128 stands for zero in the data rows.
Here are some points:
[122 94 104 126 123 108 98 99 169 120 95 105]
[109 200 168 113 109 127 218 109 106 168 111 190]
[139 107 131 139 105 164 96 98 112 117 93 107]
[149 106 130 136 108 160 99 100 117 122 104 113]
[141 105 118 141 100 152 102 97 115 115 95 114]
[139 130 131 141 135 131 117 142 126 131 145 126]
[137 97 112 134 96 141 91 94 108 112 100 96]
[110 167 148 112 120 121 205 113 117 150 113 174]
[114 207 221 118 95 169 170 98 107 152 85 170]
[108 192 154 104 117 122 222 104 117 168 118 181]
[124 126 116 116 138 135 129 123 181 116 104 131]
[121 111 109 128 128 119 105 107 172 109 98 117]
[125 135 119 142 120 99 140 127 136 132 113 129]
[147 109 103 140 149 98 106 136 123 119 119 122]
[122 91 105 116 111 108 90 102 145 102 95 116]
[141 101 104 126 142 136 111 163 139 128 155 131]
[126 103 100 150 148 92 111 132 132 114 114 115]
[146 122 134 127 129 123 122 143 120 143 135 136]
[123 95 94 121 134 130 81 160 137 109 149 93]
[112 176 163 123 168 147 170 191 145 148 247 177]
[126 142 142 120 139 129 132 136 118 141 145 127]
[114 150 119 118 110 114 175 110 112 115 108 137]
[140 107 114 136 145 103 111 140 132 128 115 122]
[147 137 139 135 106 168 124 99 114 129 105 108]
[116 166 139 119 226 130 157 255 196 139 255 149]
[144 142 122 137 116 117 155 111 124 127 102 151]
[114 206 188 115 110 133 203 116 115 188 150 206]
[124 88 99 145 156 127 87 156 141 120 160 92]
[127 94 109 132 167 136 92 175 154 116 160 116]
[122 130 123 124 139 119 113 115 171 115 102 125]
[135 88 92 132 156 131 86 175 145 104 171 101]
[122 79 83 119 98 107 111 120 107 119 111 89]
[133 126 133 117 140 123 136 131 114 144 136 129]
[145 116 125 149 97 156 96 105 118 109 94 117]
[139 105 115 144 146 134 115 146 139 136 150 129]
Then 23 other points, each followed by its number:
[116 131 176 130 145 134 130 127 146 127 105 116] 0
[130 92 101 142 96 123 95 98 108 113 100 96] 1
[125 94 99 132 132 96 104 121 120 103 111 114] 2
[124 131 134 134 129 123 118 148 119 122 147 112] 3
[137 130 94 146 133 103 126 129 130 115 129 124] 4
[116 166 145 120 200 138 154 227 171 152 255 166] 5
[124 82 104 120 140 126 77 150 122 92 145 87] 6
[132 85 109 133 149 134 108 156 156 128 153 126] 7
[131 192 226 123 119 160 174 106 99 154 94 161] 8
[133 100 96 121 120 109 102 107 108 96 106 98] 9
[133 128 133 125 127 129 131 131 121 134 141 120] 10
[129 79 77 126 119 123 91 133 112 101 126 102] 11
[121 138 95 112 109 107 155 103 112 102 113 128] 12
[143 135 132 137 118 104 146 122 124 138 119 137] 13
[142 124 133 139 104 174 111 86 126 120 98 115] 14
[115 96 92 129 118 119 140 105 107 102 109 94] 15
[123 134 125 126 155 128 130 115 183 119 106 119] 16
[116 130 123 123 126 119 148 128 121 143 147 141] 17
[123 174 195 116 113 144 142 110 118 129 112 146] 18
[134 111 94 118 130 110 126 128 108 132 129 122] 19
[146 129 147 144 105 166 110 112 127 117 100 122] 20
[123 104 100 144 149 130 91 164 142 114 161 125] 21
[157 108 101 131 134 96 124 136 143 117 116 130] 22
Which of these numbered points is nearest to each point below, ignoring the direction in which the first points spread most? Its number follows each.
[115 86 95 124 138 112 85 149 109 111 140 94] > 6
[135 104 118 137 94 131 92 100 103 110 110 114] > 1
[115 162 143 116 206 136 172 233 184 134 255 155] > 5
[122 128 105 113 122 96 127 132 111 138 132 129] > 19
[115 176 163 123 181 148 177 214 148 153 252 149] > 5
[118 193 206 118 114 153 154 104 106 145 123 152] > 18
[123 98 92 134 128 98 101 117 120 119 113 120] > 2
[118 112 106 126 122 108 137 136 117 145 136 141] > 17
[132 125 149 124 146 121 118 133 127 126 138 120] > 10
[123 115 120 129 125 120 127 118 175 115 94 115] > 16
[123 135 129 137 141 122 123 123 182 112 102 112] > 16
[139 121 129 139 109 180 112 92 128 120 102 119] > 14
